Some points, each followed by its number:
-1.307;0.775;1.387;0.588;0.448;-1.049;-0.821;1.584;-1.377;-0.510;1.046;0.136;-1.005;-1.065;-1.312;-1.788;0.331;1.820;0.647;-1.043;0.607;-1.492;-1.088;1.832;-1.185;1.393;-0.424;-0.615;-3.021;-1.223;-0.390;-1.303 0
0.869;1.571;-0.310;2.219;0.373;0.106;-2.100;0.347;0.141;-1.743;0.069;1.631;0.022;0.427;-1.139;-0.389;-0.759;-0.667;-2.113;-0.598;0.200;-0.331;0.096;1.469;0.122;-0.961;-0.851;-0.540;-1.220;-0.357;-0.061;-1.225 1
-0.414;0.236;0.391;0.450;0.811;-1.485;-0.135;0.415;0.057;0.855;1.038;1.013;-0.416;-1.564;0.286;0.034;1.361;1.057;1.882;-0.457;0.342;0.421;-0.694;1.062;-0.550;1.036;-2.228;1.649;-0.900;-0.821;0.536;-0.055 2
-0.665;0.719;-1.027;0.085;-1.801;-0.422;-0.454;0.954;-0.015;-0.336;-0.488;-0.548;1.004;0.979;-0.884;-0.224;-0.461;0.331;0.310;-0.202;-0.258;-0.484;-0.041;-0.227;-0.364;-0.979;1.053;-0.413;-0.013;-0.917;-0.629;-0.536 3
-0.342;0.793;0.492;0.494;0.034;0.114;-0.667;0.213;-0.896;0.016;0.452;0.112;-0.643;-0.577;-0.311;-0.965;-0.010;0.793;-0.527;0.076;-0.153;-0.347;-0.124;0.977;-0.319;0.669;-0.192;-0.441;-1.378;-0.150;-0.423;-0.728 4
-1.086;0.187;-0.129;0.427;-0.465;-0.476;-0.316;1.507;-0.801;0.559;0.209;0.436;-0.360;-0.697;-0.819;-0.358;0.440;1.382;1.536;-1.004;-0.104;0.314;-1.154;1.100;-0.122;0.785;-0.136;0.338;-1.763;-1.450;0.299;-0.341 5
-0.320;-0.129;-0.023;-0.417;0.009;0.011;0.945;0.342;-0.605;1.109;0.502;-0.056;-0.133;0.557;-0.805;-0.068;0.292;0.364;0.711;-0.006;-0.141;0.253;0.101;0.037;-0.225;0.105;0.613;0.026;-0.110;-0.361;0.340;0.024 6
-0.700;-0.667;0.411;-1.296;0.493;-0.127;1.647;-0.482;-0.235;2.382;0.616;-0.957;0.053;-0.085;-0.184;-0.490;0.127;0.434;1.097;0.898;-0.268;0.764;0.191;-0.470;-0.098;0.586;0.451;0.351;0.672;-0.427;0.553;1.063 7
-0.415;0.579;-0.871;1.249;-1.148;-0.510;-0.838;0.124;0.349;-0.807;-1.130;1.152;-0.634;-0.444;0.538;0.730;0.353;-1.457;-0.660;-0.164;0.852;0.269;-0.588;-0.118;0.873;-0.763;0.568;0.254;-0.013;0.780;-0.090;0.154 8
2.395;-1.878;1.206;-2.537;2.711;1.078;2.091;-2.357;1.965;0.821;0.432;-2.810;-0.589;-0.032;1.672;0.837;1.391;-1.103;-0.697;1.325;-0.182;0.521;1.473;-0.779;0.150;1.447;0.197;-0.028;2.039;1.621;0.203;1.837 9
0.498;1.744;-0.652;2.096;-3.262;-0.045;-2.002;-0.014;0.878;-2.226;-2.573;0.900;0.108;0.117;1.371;1.266;-0.263;-2.235;-0.832;-0.314;0.340;0.612;-0.792;-1.235;0.848;-2.070;0.852;-0.488;1.647;1.376;-0.739;-0.385 10
New points follow, each followed by the numbers of its five nearest points above by angle, seen from the average point of the numbered points, nearest first.
-0.193;0.436;0.786;-0.624;0.834;0.672;0.048;-0.780;-0.555;0.479;-0.041;-1.695;-0.062;0.132;-0.583;-0.447;-1.204;0.687;-0.888;0.823;-0.403;-0.572;0.430;0.057;-0.391;0.865;1.319;-1.696;0.288;0.414;-0.893;-0.747 9 4 7 6 3
-0.996;0.810;0.470;2.387;-3.482;-1.795;1.040;-0.116;1.361;-1.437;-0.398;1.676;-0.254;-1.730;2.477;1.412;1.109;0.122;2.035;0.227;0.706;-0.126;-0.405;-0.932;0.015;-1.970;-0.689;2.778;2.535;0.297;-0.427;-1.184 10 8 2 3 9
1.408;1.817;-0.477;2.229;-0.308;1.290;-1.135;-0.876;-0.161;-2.916;-0.022;0.579;1.189;1.622;-1.464;-0.296;-2.567;-0.098;-2.113;0.155;-0.033;-1.855;1.330;0.138;-0.863;-1.787;0.184;-1.140;0.006;0.458;-0.286;-1.180 1 10 3 8 4
-0.570;0.643;-0.485;0.492;-2.251;-0.301;-0.879;0.853;0.186;-0.683;-0.708;-0.436;0.898;0.731;-0.536;0.112;-0.281;0.350;0.018;-0.452;-0.273;-0.432;-0.044;-0.141;-0.280;-1.115;1.073;-0.222;0.330;-0.772;-0.710;-0.542 3 10 8 1 6
-0.337;-0.633;0.624;-0.376;-0.071;-0.430;0.264;0.207;-0.025;0.621;0.061;-0.140;-0.901;-0.807;0.525;0.407;0.668;0.365;1.323;0.002;0.041;0.622;-0.395;-0.289;-0.328;0.496;-0.923;0.614;0.554;0.173;0.033;0.554 7 2 9 6 5
0.787;0.262;-0.055;0.408;1.111;0.141;-0.587;0.527;-1.070;0.119;1.233;0.190;0.447;-0.166;-0.822;-0.812;0.230;0.600;0.399;-0.641;-0.307;-0.629;-0.150;0.781;-0.897;-0.153;-0.374;-0.344;-1.736;-1.233;0.724;0.430 0 4 5 2 1
-0.941;0.342;-0.506;0.709;-3.765;-0.026;-0.284;-0.128;0.245;0.726;-1.519;0.177;1.496;-0.455;1.368;1.119;0.110;-0.756;2.127;-0.627;-0.958;-0.034;-1.076;-1.859;-0.057;-1.942;0.963;0.993;2.395;-0.695;-0.148;0.398 10 3 8 7 6
0.299;-0.180;0.241;-0.054;0.590;-0.501;-0.017;0.268;-0.265;-0.153;0.707;0.349;-0.805;-0.386;-0.837;-0.824;0.182;0.418;0.544;0.035;0.322;-0.071;-0.378;1.026;-0.620;0.732;-0.304;0.427;-0.808;-0.165;0.310;-0.064 0 2 5 4 6
-0.173;0.718;0.100;0.676;-1.682;0.277;-0.975;-0.387;-0.353;-0.688;-0.961;-0.809;-0.204;0.053;0.435;0.192;-1.388;-0.627;-0.631;0.508;-0.310;-0.375;0.241;-0.970;0.122;-0.623;1.040;-1.028;0.805;1.409;-1.319;-1.044 10 3 8 1 9
1.561;-0.079;0.545;0.351;1.911;1.056;-0.769;-1.572;0.751;-0.489;-0.674;0.188;0.141;-0.642;1.056;0.290;0.179;-1.792;-2.025;0.242;0.136;0.223;0.265;-0.132;0.630;0.241;-0.304;-0.276;0.501;1.268;0.430;1.008 9 8 10 1 7
1.374;-0.419;0.819;0.136;3.163;0.046;0.957;-0.831;0.648;1.156;1.404;0.585;0.168;-0.538;-0.745;0.116;0.122;0.017;-0.098;0.222;-0.053;0.200;1.492;0.433;-0.509;0.825;-2.730;0.434;-0.330;0.595;-0.183;0.914 9 2 7 6 4
0.322;-0.701;0.767;0.073;0.510;0.693;0.957;-1.322;0.301;1.191;-0.488;0.208;0.160;-0.414;1.156;1.234;-0.125;-1.247;0.012;0.692;0.125;0.862;0.629;-1.142;0.254;0.127;-0.109;0.028;1.969;1.120;-0.017;0.545 9 7 10 6 8
0.716;-0.643;0.836;-0.370;1.096;0.547;0.980;-1.513;0.636;1.301;-0.357;-0.119;0.455;-0.092;0.956;0.814;0.054;-0.978;-0.008;0.739;-0.147;0.725;1.136;-1.219;0.493;0.024;-0.391;0.321;1.491;1.043;-0.136;0.727 9 7 6 10 8
0.938;-0.034;1.726;0.508;3.488;1.488;-0.423;-1.036;-1.137;1.048;0.000;0.105;0.203;-0.508;-0.702;0.309;-0.949;-1.038;-1.417;0.766;-0.467;-0.770;1.712;-0.110;-0.139;1.342;-0.481;-1.417;-0.638;0.327;-0.058;0.284 9 4 7 1 6
0.223;0.384;-0.608;0.879;-1.159;0.362;-0.710;0.146;0.795;-1.541;-0.337;1.255;0.685;0.669;0.035;0.225;0.157;-0.939;-0.421;-0.571;0.584;-0.104;-0.179;-0.278;-0.109;-1.049;0.140;0.179;0.332;-0.113;0.424;-0.459 10 8 1 3 9
-0.777;-0.508;0.061;-0.965;-0.184;-0.488;0.666;0.206;0.112;0.771;0.014;-0.678;-0.409;-0.138;0.420;0.250;0.227;0.529;0.932;0.005;0.077;0.247;-0.443;-0.164;0.058;0.446;0.024;0.258;0.310;-0.090;-0.078;0.125 7 6 9 2 5
-0.168;0.512;0.557;-0.015;0.976;-0.139;-0.432;-0.042;-0.826;-0.346;0.308;0.326;-0.391;0.003;0.325;-0.408;0.843;0.625;-0.487;0.017;0.248;-0.724;0.312;0.690;-0.058;0.889;-0.795;0.011;-0.892;0.056;-0.050;0.412 4 0 2 9 1
0.301;-0.013;-0.064;-0.288;0.708;0.088;0.494;0.777;-0.104;0.171;0.484;-0.069;-0.313;-0.293;-0.676;-1.179;1.009;0.276;0.930;-0.060;0.632;-0.100;-0.315;1.103;-0.525;-0.918;0.560;0.133;-1.654;-0.945;-0.176;-0.332 0 5 6 2 4
1.196;-0.101;-0.391;-0.259;1.158;1.614;0.358;-0.765;-0.392;0.702;-0.054;-0.662;1.293;-0.118;0.647;0.523;0.032;-0.220;0.426;0.070;-0.852;-0.507;0.566;-0.673;-0.459;-0.692;-0.653;-0.264;0.256;-0.332;1.044;0.655 9 7 6 3 10
